[[137 111 103 125]
 [136 109 101 121]
 [144 116 103 120]
 [150 121 102 119]
 [136 115 103 125]]
|
[[136 109 101]
 [144 116 103]]

[[129 140 143]
 [127 117 107]
 [125 123 124]
 [128 134 132]]
|
[[127 117 107]
 [125 123 124]]

[[127 113 118 131 117]
 [114 125 127 132 134]
 [132 145 118 125 131]
 [135 107 137 132 138]
 [133 139 156 127 120]]
|
[[114 125 127]
 [132 145 118]]

[[144 127 152]
 [130 128 135]
 [133 130 142]
 [136 128 142]
 [136 127 140]]
|
[[130 128 135]
 [133 130 142]]

[[134 117 111 124 149]
 [128 142 142 135 111]
 [135 119 110 126 150]
 [122 133 141 129 108]]
|
[[128 142 142]
 [135 119 110]]

[[131 138 117]
 [131 136 146]
 [123 120 116]
 [127 121 154]]
|
[[131 136 146]
 [123 120 116]]
---
[[123 125 128]
 [139 111 122]
 [108 156 138]
 [131 115 124]
 [125 122 128]
 [121 153 135]]
|
[[108 156 138]
 [121 153 135]
 [123 125 128]
 [125 122 128]
 [131 115 124]
 [139 111 122]]

[[137 110 118 113 103 112 112 127 128]
 [117 142 137 142 151 143 145 130 127]
 [135 108 117 112 103 111 112 127 128]
 [112 132 126 130 137 130 130 123 119]
 [115 133 130 136 142 136 138 128 124]]
|
[[117 142 137 142 151 143 145 130 127]
 [115 133 130 136 142 136 138 128 124]
 [112 132 126 130 137 130 130 123 119]
 [137 110 118 113 103 112 112 127 128]
 [135 108 117 112 103 111 112 127 128]]

[[129 148 108 126 118 111 110 121 128 141 123 142 136 143 117]
 [129 146 107 127 118 111 110 120 127 141 123 142 136 144 117]
 [129 132 132 145 135 135 114 128 124 136 141 111 111 156 120]
 [129 133 131 145 135 134 112 128 124 134 142 110 111 156 120]]
|
[[129 148 108 126 118 111 110 121 128 141 123 142 136 143 117]
 [129 146 107 127 118 111 110 120 127 141 123 142 136 144 117]
 [129 133 131 145 135 134 112 128 124 134 142 110 111 156 120]
 [129 132 132 145 135 135 114 128 124 136 141 111 111 156 120]]

[[101 142 153 134 104 139 134 122 123 149]
 [123 143 104 113 106 133 103 130 124 153]
 [149 104 101 147 143 127 129 133 116 141]
 [112 154 121 144 115 113 107 106 114 130]
 [141 124 102 102 134 126 136 151 131 129]
 [133 101 124 150 153 103 107 129 124 129]
 [132 147 128 114 108 108 155 150 121 107]
 [151 128 101 137 109 119 112 123 132 102]]
|
[[112 154 121 144 115 113 107 106 114 130]
 [132 147 128 114 108 108 155 150 121 107]
 [123 143 104 113 106 133 103 130 124 153]
 [101 142 153 134 104 139 134 122 123 149]
 [151 128 101 137 109 119 112 123 132 102]
 [141 124 102 102 134 126 136 151 131 129]
 [149 104 101 147 143 127 129 133 116 141]
 [133 101 124 150 153 103 107 129 124 129]]

[[104 119 137 115 104 131 112 137 105]
 [154 144 133 148 155 118 150 137 149]
 [105 142 130 117 106 126 110 120 117]
 [122 116 150 127 123 122 126 151 119]]
|
[[154 144 133 148 155 118 150 137 149]
 [105 142 130 117 106 126 110 120 117]
 [104 119 137 115 104 131 112 137 105]
 [122 116 150 127 123 122 126 151 119]]

[[111 108 100 151 107 102]
 [111 138 107 130 141 103]
 [155 155 136 145 118 153]
 [140 145 125 128 110 151]
 [138 124 137 104 122 139]
 [106 122 130 128 134 131]
 [109 130 105 114 102 153]
 [125 136 116 140 113 134]
 [108 105 133 138 137 150]
 [101 154 100 128 137 130]]
|
[[155 155 136 145 118 153]
 [101 154 100 128 137 130]
 [140 145 125 128 110 151]
 [111 138 107 130 141 103]
 [125 136 116 140 113 134]
 [109 130 105 114 102 153]
 [138 124 137 104 122 139]
 [106 122 130 128 134 131]
 [111 108 100 151 107 102]
 [108 105 133 138 137 150]]

[[123 138 132 127 131 136 130 140 127 119]
 [115 137 126 133 129 129 134 144 133 120]
 [129 123 134 142 119 123 129 109 115 127]
 [139 135 113 106 137 123 130 145 132 121]
 [125 125 113 110 129 130 116 139 145 132]
 [128 122 126 119 138 130 126 132 142 138]
 [136 139 110 132 127 117 140 130 129 115]
 [132 128 121 128 129 127 130 130 128 124]]
|
[[136 139 110 132 127 117 140 130 129 115]
 [123 138 132 127 131 136 130 140 127 119]
 [115 137 126 133 129 129 134 144 133 120]
 [139 135 113 106 137 123 130 145 132 121]
 [132 128 121 128 129 127 130 130 128 124]
 [125 125 113 110 129 130 116 139 145 132]
 [129 123 134 142 119 123 129 109 115 127]
 [128 122 126 119 138 130 126 132 142 138]]

[[123 153 134 131 147 142 132]
 [131 151 125 131 135 122 130]
 [124 147 134 126 144 142 125]
 [130 119 126 131 146 141 124]
 [128 127 128 128 126 126 127]
 [129 141 125 131 112 121 125]
 [124 100 126 131 110 126 126]
 [130 132 133 125 133 119 132]
 [128 122 129 126 110 120 132]
 [131 130 124 127 137 141 125]
 [126 126 134 125 130 122 130]
 [125 103 126 130 109 122 129]]
|
[[123 153 134 131 147 142 132]
 [131 151 125 131 135 122 130]
 [124 147 134 126 144 142 125]
 [129 141 125 131 112 121 125]
 [130 132 133 125 133 119 132]
 [131 130 124 127 137 141 125]
 [128 127 128 128 126 126 127]
 [126 126 134 125 130 122 130]
 [128 122 129 126 110 120 132]
 [130 119 126 131 146 141 124]
 [125 103 126 130 109 122 129]
 [124 100 126 131 110 126 126]]
